Every row has a hidden score. How much higher is the second row's score than the first row's in each pair? 20 means about the same, 40 much higher and 0 much lower. The score is a weighted sum of the row's numbers plus the product of two more (or one squared), each taken from its middle value.
array([0.1, 0.5, 0.0, 0.9, -1.0, 0.1, 0.5, 0.0, -0.7, -0.7, 0.0])
array([-0.7, -0.8, -0.1, -1.3, 1.5, -0.2, 0.3, 0.9, 0.8, 0.9, -0.7]) -> 23
array([-0.8, -1.3, 0.8, -0.5, 2.6, 0.3, -0.3, 0.1, 2.1, 1.6, -1.0])
array([0.6, 0.2, 0.0, -1.4, 1.1, -1.0, 0.4, 0.9, -0.2, 0.6, 0.2]) -> 24
array([2.1, -1.1, 0.9, -0.9, -1.0, 0.8, 0.7, -0.4, 0.4, 0.0, 1.7])
array([0.4, -0.8, -0.4, -1.3, 1.2, -0.7, -0.8, 0.8, 1.6, 0.4, -0.2]) -> 21
array([0.3, -0.7, -1.8, -0.8, 0.4, -1.3, -0.7, 1.0, -0.8, 0.6, -0.6])
array([-0.5, 1.8, -1.0, 0.5, 0.6, 0.0, 0.7, -0.1, -0.4, -1.6, 1.1]) -> 19
array([-0.9, 0.2, 1.1, 0.6, 2.0, 0.9, 0.4, 0.8, 2.4, 0.5, -1.0])
array([-0.1, -0.8, 0.6, -1.7, 0.7, 1.1, -1.9, -1.1, 0.2, 2.0, -0.2]) -> 7
array([-1.5, -0.2, -0.1, 1.4, 0.3, -0.4, -0.7, 0.4, -0.1, 0.1, -1.1])
array([-1.3, -0.6, -0.1, 0.3, 0.9, -0.5, -1.5, 0.2, 0.8, 0.4, -0.6]) -> 18
array([-1.4, 1.3, 0.0, 1.6, -0.6, 0.3, -0.3, -1.1, -1.0, -0.5, 0.2])
array([0.9, -1.1, -0.1, -0.5, -0.6, -0.9, 0.5, 0.7, 0.1, -0.2, 0.1]) -> 17
array([-0.2, -0.2, -0.6, -1.3, 0.5, 0.5, -1.9, 0.1, 1.4, 0.2, 0.4])
array([0.6, 0.7, -0.6, 1.0, -1.9, -0.1, 1.0, -0.7, -2.4, -1.0, 0.1]) -> 3
array([0.7, 0.0, -0.8, -1.4, 0.8, -0.7, 0.3, 1.3, 0.1, -0.1, 0.6])
array([-0.6, -1.6, -0.2, -0.8, -2.0, -1.1, -1.4, -1.0, -2.0, 1.1, -0.5]) -> 26
array([0.2, -1.4, 2.0, -0.3, -1.2, 0.9, -1.4, -1.3, 0.8, 1.2, -0.3])
array([0.0, -0.8, -2.4, -1.3, 0.1, -0.9, 0.2, 2.2, 0.0, -0.6, 0.0]) -> 25
array([0.7, 0.9, -0.1, -1.8, 2.9, 1.5, 1.3, 0.2, 2.4, 0.4, 0.6])
array([-2.1, -0.4, 2.3, 0.6, 0.1, 0.7, -0.6, -2.0, 0.5, 1.2, -1.0]) -> 26
array([1.3, -0.1, 0.8, 0.0, 0.0, 0.7, 1.1, 0.4, 0.2, 0.2, -0.2])
array([0.6, -1.0, -0.9, -0.2, -1.0, -0.9, -0.1, 1.4, -0.7, -0.2, 0.1]) -> 18
array([0.3, 0.4, 0.7, 0.7, 0.4, 0.4, 0.5, 0.3, 1.0, -0.2, -0.3])
array([0.1, 0.9, -0.5, 1.0, -0.6, 0.0, 0.2, 0.0, -1.2, -1.6, 0.2]) -> 14
array([1.0, 0.9, 0.0, 0.1, -0.2, 0.5, 0.9, -0.4, -0.9, -0.7, 0.7])
array([-0.3, 1.6, -0.1, 0.3, 0.1, 0.3, -0.5, -0.1, 0.0, -0.2, -0.3]) -> 26
array([0.0, 1.4, -0.8, 0.9, -1.0, -0.2, 0.8, 0.3, -1.4, -1.8, 0.3])
array([-0.6, 0.6, 0.1, -0.4, -0.5, 0.3, -1.5, -1.7, 0.5, 0.3, 0.3]) -> 18
array([-0.5, 0.6, -0.7, 0.2, -0.6, -0.3, 0.9, -0.3, -0.5, -0.4, 0.2])
array([-1.4, 1.1, 0.5, 1.3, -0.4, 0.4, -0.3, -0.5, 0.0, 0.1, -0.3]) -> 24
array([1.4, -1.5, -0.9, -0.4, -1.2, -1.1, 0.6, 2.1, 0.5, -0.3, -0.2])
array([0.3, -0.3, 0.4, -0.9, -0.5, -0.1, -2.1, -0.5, 0.3, 0.9, 0.0]) -> 10
array([-0.1, 1.1, 0.8, 1.3, -1.0, 0.4, 1.0, -0.9, 0.3, -0.2, 0.6])
array([-1.1, -0.7, 0.4, 1.1, -1.9, -0.8, -0.6, -0.8, -1.4, 0.0, -0.5]) -> 30
array([-1.4, 0.6, -0.1, 0.6, -0.3, 0.3, -0.2, -0.5, -1.1, -0.3, -0.2])
array([0.4, -0.6, 0.8, -0.9, 0.8, 1.1, 0.8, 0.1, 1.4, 0.9, 0.3]) -> 23
array([0.1, -2.2, -0.9, -0.4, -0.7, -2.2, 0.8, 2.1, 0.3, -0.2, 0.4])
array([-0.5, -1.6, 0.4, -0.7, 1.8, 0.1, -0.6, 0.2, 1.5, 1.5, -0.4]) -> 20
array([-0.8, 0.8, -0.7, 0.9, 0.2, -0.2, 0.5, 0.5, 0.9, -1.2, 0.6])
array([-0.6, 0.1, -0.1, 1.1, -0.1, -0.3, -0.1, 1.2, 0.2, -1.2, -0.2]) -> 22
array([0.0, 2.0, -0.8, 0.9, -0.6, 0.7, -0.1, -0.6, -1.2, -0.6, -0.1])
array([-1.1, 2.5, -0.9, 2.4, -0.9, -0.7, 1.5, 0.5, -1.5, -1.7, -0.3]) -> 32
array([-0.5, 0.9, 1.9, 1.2, 0.0, 1.5, -0.4, -1.1, 0.3, 0.1, -0.7])
array([0.2, 0.9, -0.8, 0.6, -0.8, -0.4, 0.5, 0.1, -1.0, -1.0, 0.5]) -> 16
array([0.0, 0.6, -0.8, -1.2, 0.8, -0.6, -0.1, 0.7, -0.2, -0.5, 0.1])
array([-2.1, -0.7, -1.6, 0.6, 0.6, -1.6, 0.7, 2.5, -0.9, -0.4, -1.0]) -> 29
array([-1.7, -0.3, 0.6, 1.2, -0.4, -0.3, -1.2, -0.7, 0.6, 0.1, -0.9])
array([-0.5, 0.4, 0.8, 0.0, 0.0, 0.6, -0.2, -0.7, -0.2, 0.5, -0.6]) -> 17
array([-0.3, -1.4, 0.8, 0.5, 0.8, -0.1, -0.2, 0.6, 0.6, 1.1, -1.1])
array([-0.8, -0.8, 1.4, -0.4, 0.3, -0.1, -1.4, -0.8, 1.4, 1.0, 0.0]) -> 18
array([0.2, 1.8, -0.6, 0.7, -0.9, 0.3, 0.5, 0.1, -1.2, -1.4, 0.4])
array([0.0, 1.3, 0.0, -0.9, -0.1, -0.2, -1.3, -1.3, 0.7, 0.5, 0.6]) -> 21
array([-1.2, 0.3, 1.1, 1.5, -0.9, -0.1, -1.1, -1.1, -0.7, -0.4, -0.6])
array([1.2, -1.5, 0.3, -1.9, 0.7, 0.2, 1.1, -0.1, 0.5, 1.2, 0.7]) -> 5
array([-0.5, -0.5, 0.5, -2.6, 1.7, -0.7, -2.5, -0.8, 1.3, 0.9, -0.4])
array([-1.3, 1.7, -0.7, 1.1, -0.5, -0.1, 0.3, -0.5, -1.2, -1.0, 0.4]) -> 17
array([-0.1, 1.0, -1.6, 0.2, -1.5, -1.0, -0.3, -0.6, -2.3, -0.2, -0.1])
array([-0.4, 1.0, 0.7, 1.2, -1.0, 1.1, 0.6, -1.0, -1.7, -0.7, -0.5]) -> 17
array([-0.5, 0.8, -0.1, 0.5, -0.5, -0.1, -0.1, -0.7, -0.8, 0.0, 0.0])
array([-0.3, -1.2, 0.4, 0.9, 0.0, -0.6, -0.4, 0.7, 0.0, 0.0, -1.2]) -> 23
array([-0.3, 0.9, -0.3, 0.7, -0.2, 0.3, 0.5, -0.6, -0.3, 0.1, 0.0])
array([1.4, -0.5, -1.3, -1.0, 0.3, -0.8, -0.5, 1.2, 0.3, -0.9, 0.8]) -> 27
array([0.2, 0.4, -1.3, 0.0, 0.4, -0.7, 0.5, 1.1, 0.3, -0.5, 0.6])
array([-0.1, -0.1, 0.6, 0.3, -0.7, 0.2, 0.6, 0.2, -0.4, -0.5, 0.1]) -> 17
array([0.0, 0.7, -0.3, 1.1, 0.7, 0.5, 1.3, 0.7, -0.4, 0.0, -0.1])
array([-0.3, 1.7, -0.1, 1.7, -1.7, -0.2, 0.5, -0.4, -1.6, -0.4, -0.1]) -> 22
array([0.5, 0.4, -0.2, 0.7, -0.9, 0.1, 0.4, 0.1, -0.8, -1.1, 0.1])
array([0.0, -0.4, -1.4, -0.9, 0.2, -1.6, -0.1, 1.9, -0.2, -0.2, 0.0]) -> 24
array([0.2, -0.7, 0.4, -0.4, 1.4, 0.4, 0.2, 0.7, 1.4, -0.1, 0.0])
array([1.0, 0.2, -0.1, -0.9, 0.3, 0.1, -0.7, -1.0, 0.5, 0.2, 0.6]) -> 14
array([-0.6, 1.8, -1.0, 0.8, 0.2, 0.7, 1.4, -0.6, -0.3, -1.1, 0.2])
array([-1.8, 0.6, -0.9, 1.3, -0.3, -0.6, -0.7, 1.0, -0.5, 0.2, -1.0]) -> 28
array([-1.2, -0.8, 2.2, 1.5, 1.2, 1.0, 0.1, -0.8, 0.3, -0.2, -1.3])
array([1.1, 1.7, -0.3, 0.3, 0.0, -0.2, 1.8, -0.1, -0.6, -0.8, 0.7]) -> 8
array([-0.4, 0.7, 1.6, 1.2, 2.9, 1.8, 1.1, -0.1, 2.6, 0.1, -0.8])
array([-0.3, -0.1, -0.9, -0.6, -0.1, -1.4, 0.0, 0.7, -0.9, 0.1, -0.4]) -> 20
array([-0.1, 1.0, -0.7, 0.8, -0.5, -0.1, 0.7, 0.7, -1.0, -0.8, 0.3])
array([-0.1, -1.2, -0.7, -0.6, 0.2, -1.3, 0.3, 2.0, 1.2, -0.2, 0.4]) -> 25
array([1.1, 0.2, -1.7, -1.0, 0.9, -0.9, 0.4, 1.0, 0.1, -0.8, 0.6])
array([-1.1, -0.6, 0.6, -0.6, 0.4, 0.4, -2.1, -0.8, 0.8, 0.4, 0.4]) -> 19
array([0.3, -0.4, 0.1, -0.8, 0.7, -0.4, 0.0, 0.2, 0.5, -0.4, 0.6])
array([0.3, 1.6, -1.6, -0.1, -0.8, 0.1, -0.7, 0.1, -1.4, -1.0, 0.2]) -> 20
array([0.5, -0.4, 0.5, -0.1, 1.0, 0.6, 1.0, 0.3, 0.2, 0.5, 0.0])
array([0.6, 1.2, -0.6, 0.0, 0.0, 0.1, 1.6, 0.7, -0.1, -1.0, 0.7]) -> 21
array([0.1, 0.6, -0.8, 0.6, -0.5, -0.2, 1.0, 0.7, -0.2, -1.8, 0.7])
array([0.1, -0.6, 0.3, -0.2, -1.7, -1.1, -1.2, -0.5, -1.5, 0.0, -0.4]) -> 28
array([0.3, 1.5, 0.5, 1.4, -0.6, 0.6, 1.5, -0.2, 0.4, -1.6, 0.7])
array([-0.6, -0.7, -1.1, -0.3, -0.3, -0.3, -0.7, 0.7, -0.9, 0.0, 0.1]) -> 15
array([1.0, 0.1, -2.6, -0.2, -0.6, -1.0, 1.1, 2.2, -1.3, -1.0, 0.2])
array([1.5, 0.5, 0.6, -0.4, 2.3, 1.6, 1.3, 0.3, 1.9, -0.7, 0.7]) -> 31
array([-0.3, 1.2, -0.5, 1.8, -1.5, -0.8, 0.6, -0.4, -2.3, -1.1, -0.3])
array([-1.4, -1.3, 0.8, 0.0, 0.9, -1.0, -0.6, 0.5, 0.3, 1.0, -1.5]) -> 25
array([0.4, 0.2, -0.7, -0.4, 0.3, -0.2, -0.6, 0.3, 0.6, -0.1, 0.8])
array([-0.2, 1.4, -0.5, 0.9, -1.0, 0.2, 1.2, -0.5, -1.3, -0.8, 0.4]) -> 14
array([1.1, 1.4, -0.6, 0.1, -0.8, 0.3, 0.9, -0.4, -0.6, -1.0, 0.6])
array([-0.2, 0.3, 1.4, 0.1, 0.1, 1.1, -1.1, -1.3, -0.3, 0.2, -0.4]) -> 22
array([1.2, -1.1, 0.4, -2.0, 0.7, 0.7, 0.6, 0.2, 0.1, 1.3, -0.3])
array([-0.7, 0.7, 0.0, -0.6, 0.9, 0.0, -1.3, -0.4, 1.2, -0.2, -0.1]) -> 24
array([0.6, 0.4, 0.3, 0.6, 1.3, 0.2, 1.3, 0.8, 1.4, -0.9, 0.4])
array([-0.4, 0.9, -0.3, 0.9, -0.5, -0.1, 1.0, -0.1, -1.4, -0.9, 0.3]) -> 18
array([1.0, -1.1, -0.2, 0.2, 0.0, 0.2, 0.2, 0.8, 0.3, -0.4, 0.1])
array([0.0, -1.3, 1.5, -1.6, 0.7, 1.0, -2.2, -1.0, 0.7, 1.1, -0.5]) -> 14
array([0.4, -0.7, 1.2, 0.0, -0.8, 0.9, -0.4, -0.5, -0.1, 0.7, 0.2])
array([-0.1, 1.0, -0.4, 1.9, -0.7, -0.2, 0.5, -0.6, -1.0, -1.7, 0.5]) -> 21
array([-1.1, 0.4, 0.5, -0.1, 0.1, 0.2, -1.5, -1.3, 0.3, 0.9, -0.5])
array([-0.3, -0.1, -0.2, 0.6, -0.1, -0.3, -0.3, 0.3, 0.1, 0.5, -0.3]) -> 20
array([1.8, 0.1, -0.1, -1.8, 0.2, 1.0, 0.1, -0.7, 0.6, 0.3, 0.7])
array([-0.3, -0.8, 0.2, 0.3, -0.8, -0.4, 0.7, -0.4, -0.5, -0.4, 0.0]) -> 18
array([0.3, -0.6, 0.1, -1.4, 0.6, -0.6, -1.3, -0.4, 0.1, 0.5, -0.2])
array([-0.1, 1.2, -1.8, -0.3, -0.3, -0.3, -0.4, 0.3, -1.3, -1.3, 0.3]) -> 15
array([0.2, -0.6, -0.7, 0.4, -0.6, -1.1, 1.1, 1.2, -0.3, -1.0, 0.4])
array([1.0, 1.8, 0.3, -0.8, 2.4, 2.2, 2.6, 0.2, 1.7, -0.6, 0.6]) -> 30
array([-0.4, -0.5, 1.0, -0.2, -0.3, -0.2, -2.5, -1.3, 0.1, 1.2, -0.3])
array([-1.3, 1.4, 0.6, 1.1, 0.1, 0.9, 0.4, -1.0, -0.4, 0.5, -0.8]) -> 22
array([-1.8, -0.2, -0.2, 0.9, -0.6, -0.4, -0.2, 0.6, -0.3, 0.0, 0.0])
array([-0.3, -0.1, -0.3, -0.2, 0.1, 0.1, -1.4, 0.1, 1.3, 0.7, 0.4]) -> 31
array([1.7, -0.4, 0.9, -1.4, 1.0, 0.6, 0.8, -0.2, 1.1, 0.1, 0.6])
array([1.0, 1.3, 1.1, -0.2, 1.3, 2.3, 2.2, -0.6, 1.2, 0.1, 0.7]) -> 25
array([-0.2, -0.3, -1.1, 1.1, 0.0, -1.6, 1.1, 1.7, -1.0, -1.0, 0.0])
array([0.4, -0.5, 3.1, 0.5, 0.1, 2.0, -0.7, -1.6, 0.7, 1.1, -0.5]) -> 14
array([0.8, 0.5, -1.5, 0.6, -0.5, -0.3, -0.4, 0.5, -0.7, -1.0, 0.7])
array([-0.9, 0.1, 0.2, 0.8, 0.5, 0.1, 1.3, 0.3, 0.6, 0.8, -0.5]) -> 20
array([-1.0, 0.6, -0.9, 0.6, 0.3, -0.5, -0.7, -0.3, -0.2, -0.8, 0.1])
array([1.1, 0.2, 0.2, -1.3, 0.8, 0.4, 1.2, -0.4, 0.9, -0.4, 1.0]) -> 16
array([0.9, -0.9, 0.9, -2.0, 0.6, 0.7, -0.2, -0.8, 0.8, 0.9, 0.3])
array([0.2, -1.5, 0.9, -0.6, -0.2, -0.2, -1.1, -0.2, 0.1, 1.6, -1.1]) -> 25
array([0.1, 1.0, -0.7, 0.3, 1.2, -0.2, 1.2, 1.3, 0.6, -1.0, 0.2])
array([-0.5, -0.1, 1.1, -1.3, 1.5, 1.0, -0.9, -1.1, 1.4, 0.7, 0.1]) -> 15
array([-0.9, 0.4, 1.7, 0.5, -0.3, 0.8, -1.8, -2.2, 0.0, 0.6, -0.4])
array([0.5, 0.5, -1.3, -0.6, -0.1, -0.2, 0.4, 0.5, -0.3, -0.4, 0.0]) -> 16
array([-0.5, 0.8, 0.8, 0.4, -0.6, 0.9, 0.5, -0.5, -0.4, 0.0, -0.1])
array([0.1, 0.4, 1.6, -1.0, 0.2, 0.4, -0.1, -1.1, 0.5, 1.7, 0.4]) -> 23
array([0.5, -0.7, -1.8, -1.4, 1.3, -0.9, -0.6, 1.6, 0.6, 0.3, -0.3])
array([-0.5, 1.9, -0.5, 1.0, -0.1, 0.0, 0.2, 0.0, -0.9, -1.4, 0.8]) -> 16
array([0.7, -0.7, 1.4, -1.0, 0.7, 0.9, -0.2, -1.2, 0.5, 1.1, 0.2])
array([-1.4, -1.4, -0.1, 0.5, 0.4, -1.4, 0.5, 1.9, 0.9, -0.5, -0.6]) -> 28
array([0.7, -0.8, 0.2, -0.5, -1.7, -0.1, -0.1, -0.4, -1.0, 0.2, 0.3])
array([-0.3, 1.0, 0.2, 1.1, -0.8, 0.2, 0.7, -1.2, -0.7, -1.6, 0.3]) -> 27
array([0.5, -0.5, 1.1, -0.6, -0.6, 0.2, -0.7, -0.8, 0.6, 0.3, -0.2])
array([0.9, -0.8, 0.1, -1.6, 0.8, 0.5, 0.4, 0.9, 0.6, 0.3, 0.3]) -> 25
array([-0.9, -0.5, -0.1, 0.6, -1.2, 0.4, -0.4, -1.4, -1.1, 0.6, -1.0])
array([0.5, -1.5, 2.2, -0.6, 1.4, 0.9, -0.1, 0.6, 2.1, 0.2, 0.3]) -> 30
array([-0.4, -0.4, 1.3, -0.7, 0.8, 0.7, -2.7, -1.0, 1.5, 1.3, -0.6])
array([-0.1, 1.4, -0.2, 0.5, 0.6, 0.4, 0.6, 0.0, -0.9, 0.2, -0.2]) -> 17
array([0.7, 1.3, 0.2, 0.5, -0.2, 0.2, 0.5, -0.5, -0.1, -0.4, 0.7])
array([-0.3, -1.1, 2.1, 0.2, 0.6, 0.6, -1.1, -1.8, 2.0, 1.0, 0.0]) -> 20
array([0.1, 0.1, -0.1, 0.7, 1.0, 0.2, 1.6, 1.1, 0.3, -1.0, 0.0])
array([-0.5, -0.3, 0.7, -1.4, 0.8, 0.8, -1.3, -0.6, 0.8, 1.2, -0.5]) -> 18
array([-2.0, 1.2, 0.0, 0.5, 0.2, 0.4, -0.9, -0.6, -0.7, 0.5, -1.1])
array([0.0, 1.4, 0.6, 0.6, -0.5, 1.7, -0.2, -1.3, -0.5, -0.5, 0.5]) -> 13
array([0.1, -0.3, 0.2, 0.1, -0.4, 0.1, -0.8, -0.3, -0.2, 0.0, -0.1])
array([-0.5, -0.1, 1.4, 0.9, -0.5, 1.7, 1.1, -1.0, -1.4, 0.5, -0.4]) -> 19
array([-1.9, 0.4, 0.8, 1.2, -0.2, 1.1, 0.0, -1.0, -0.4, 0.8, -0.9])
array([-0.5, -0.4, 0.4, -0.2, -0.7, -0.7, -0.7, -1.1, 0.5, 0.7, -0.3]) -> 22
array([0.4, -0.1, -1.5, 0.7, 0.1, -0.7, 1.0, 1.9, -0.5, -0.4, 0.0])
array([1.0, 0.2, 1.8, -0.4, 2.2, 2.9, 2.0, -0.4, 2.3, -0.2, 0.6]) -> 29
array([1.0, 0.5, -0.2, -1.7, 2.0, 0.3, -0.5, 0.3, 0.7, 0.6, 0.0])
array([0.0, -0.3, 0.7, 0.4, 0.0, 0.3, 2.3, -0.2, -0.5, 0.0, -0.5]) -> 23
array([0.7, -1.9, 0.4, 0.5, 0.1, -0.3, 1.4, 0.8, -0.4, 0.5, -0.5])
array([0.4, -0.9, 0.3, -0.7, 0.1, 0.2, -1.4, -1.1, -0.1, 1.7, -0.3]) -> 17
